Look-ups in named tables: a row name and a column name give one cell, copied from the table.

Table gidator
fields: zuvug, zaba, pegugo, lik, regevav, pove, zafi, dokot, gotume, luti
rulimi: [66, 91, 170, 44, 105, 87, 100, 192, 212, 61]
dizeme: [69, 71, 62, 204, 155, 200, 201, 120, 132, 208]
gosofir: [91, 171, 174, 106, 169, 89, 76, 64, 108, 53]

gosofir, zuvug -> 91
gosofir, dokot -> 64
rulimi, gotume -> 212
dizeme, luti -> 208
rulimi, zafi -> 100
rulimi, zaba -> 91
gosofir, zafi -> 76
dizeme, pove -> 200
dizeme, pegugo -> 62
gosofir, regevav -> 169
dizeme, zaba -> 71
rulimi, luti -> 61
Row with the largest lik: dizeme

lov =
,zivini,libala,dit,kepefe,bifegun,lup,vetik,zin
vare,8083,4551,4155,4748,1812,1457,5339,2096
sof,3484,2017,3321,3009,1931,8190,4180,8662
tav,1784,5321,3855,6162,3453,955,9032,3616
kagano,7651,1982,4276,8760,3347,6843,9430,4838
pef,9518,1104,9166,3119,2560,3409,1935,8656
sosufe,5103,3328,6052,9139,5501,5469,8211,4584
mela,4895,4522,8847,4074,5879,5449,2203,6706
fon,635,5299,9033,3075,8497,2378,7246,3128
misuta,2747,5075,5868,5855,2547,2477,3813,9430
fulibel,3762,4907,1818,6345,7060,1197,2026,2004
guvito,5924,909,8578,8253,4046,8577,9149,6356
maserid,7623,4798,5456,7701,7423,3433,6194,3060

libala of fon is 5299
zivini of maserid is 7623
libala of maserid is 4798
vetik of sosufe is 8211
kepefe of fulibel is 6345
bifegun of kagano is 3347
libala of fulibel is 4907
bifegun of fulibel is 7060
bifegun of fon is 8497

Table ven
|  | kovisa | tif | bis | guluk | miku | fol | rilopo |
|---|---|---|---|---|---|---|---|
| vug | 149 | 53 | 136 | 48 | 104 | 159 | 158 |
| gonuz | 202 | 32 | 205 | 80 | 108 | 237 | 32 |
| duzoget | 237 | 35 | 189 | 119 | 101 | 227 | 47 |
| fekup | 69 | 175 | 20 | 145 | 241 | 111 | 218 |
| nug | 51 | 239 | 24 | 201 | 245 | 41 | 45 |
| daseg | 222 | 82 | 179 | 156 | 36 | 144 | 74 |
| vaku | 182 | 174 | 98 | 188 | 245 | 184 | 156 |
| rufivu | 51 | 227 | 129 | 230 | 156 | 126 | 111 |
| dafudab | 76 | 196 | 197 | 170 | 23 | 197 | 111 |
| zaf | 70 | 197 | 54 | 185 | 214 | 53 | 71 |
| soz | 85 | 115 | 31 | 93 | 218 | 34 | 27 |
| kegazo | 24 | 220 | 133 | 48 | 29 | 185 | 79 |
| lugob | 55 | 147 | 160 | 131 | 107 | 155 | 54 |
| sizela | 150 | 152 | 70 | 176 | 240 | 152 | 175 |

tif of kegazo: 220
miku of soz: 218
rilopo of kegazo: 79
rilopo of rufivu: 111
guluk of fekup: 145
tif of daseg: 82
rilopo of gonuz: 32
fol of zaf: 53
fol of vug: 159
bis of gonuz: 205
bis of nug: 24
guluk of gonuz: 80
rilopo of fekup: 218
bis of soz: 31

ket.tsv
	bezilep	bopa	ruzudek	saluzi	fuz	zedela	fotuziz	vig	melipal	viv
nosane	0.96	2.72	6.41	2.56	0.51	5.23	0.13	2.48	6.37	0.19
fena	3.02	4.49	6.05	4.21	2.43	5.72	2.31	3.79	5.85	2.49
nug	2.73	3.33	1.58	3.09	1.16	1.06	4.11	0.41	1.71	4.10
mov	7.21	7.47	5.26	7.46	2.12	4.86	5.38	3.23	5.68	4.79
suz	3.90	2.96	3.86	3.08	8.43	4.92	4.61	7.44	3.59	4.87
tane	3.21	3.42	5.74	3.56	5.65	5.71	2.32	6.21	5.72	2.36

What is the fotuziz of fena in ket?
2.31
What is the fuz of nosane in ket?
0.51
What is the melipal of mov in ket?
5.68
What is the vig of suz in ket?
7.44
What is the viv of nug in ket?
4.10
What is the melipal of fena in ket?
5.85
What is the bopa of suz in ket?
2.96
What is the ruzudek of tane in ket?
5.74
What is the vig of nug in ket?
0.41
Which row has the largest fotuziz? mov

muramug:
         fumopez   govem     nuf     rer
tagutob   -43031   22097  -54417   12434
vurefis   -49023  -90862  -41417   71796
sepad      68360  -17500   61683   69851
kip       -45965  -86952  -87737   52693
feno       67505  -62331   66216  -11991
fiz       -45328   32337  -23195    4689

What is the nuf of vurefis in muramug? -41417
What is the rer of tagutob in muramug? 12434
What is the rer of sepad in muramug? 69851
What is the nuf of tagutob in muramug? -54417
What is the nuf of feno in muramug? 66216
What is the fumopez of vurefis in muramug? -49023
Which row has the largest rer? vurefis

Table dobed
,lugi,rig,tido,nanap,rumali,zor,pup,boted,fip,zuv
gem,117,96,146,103,67,95,92,123,130,173
kanosa,133,145,127,84,95,65,161,72,114,165
duraful,186,18,221,142,64,158,18,191,81,127
rom,114,145,81,117,144,127,121,147,127,119
faniru,105,135,133,89,97,38,112,49,118,185
rezo,95,178,65,119,182,158,204,99,156,61
moku,169,87,147,199,159,202,90,209,92,50
bozipid,125,123,141,185,150,108,124,98,89,123
difi,90,199,73,107,165,44,219,15,120,156
kiti,123,117,137,124,114,160,125,137,136,90

rom, nanap => 117
bozipid, zor => 108
duraful, zor => 158
difi, fip => 120
moku, lugi => 169
duraful, rumali => 64
difi, rumali => 165
duraful, boted => 191
gem, rumali => 67
moku, fip => 92
kiti, zor => 160
rom, pup => 121
kiti, lugi => 123
gem, pup => 92
bozipid, tido => 141
kiti, tido => 137
kanosa, zuv => 165
Which row has the largest lugi? duraful

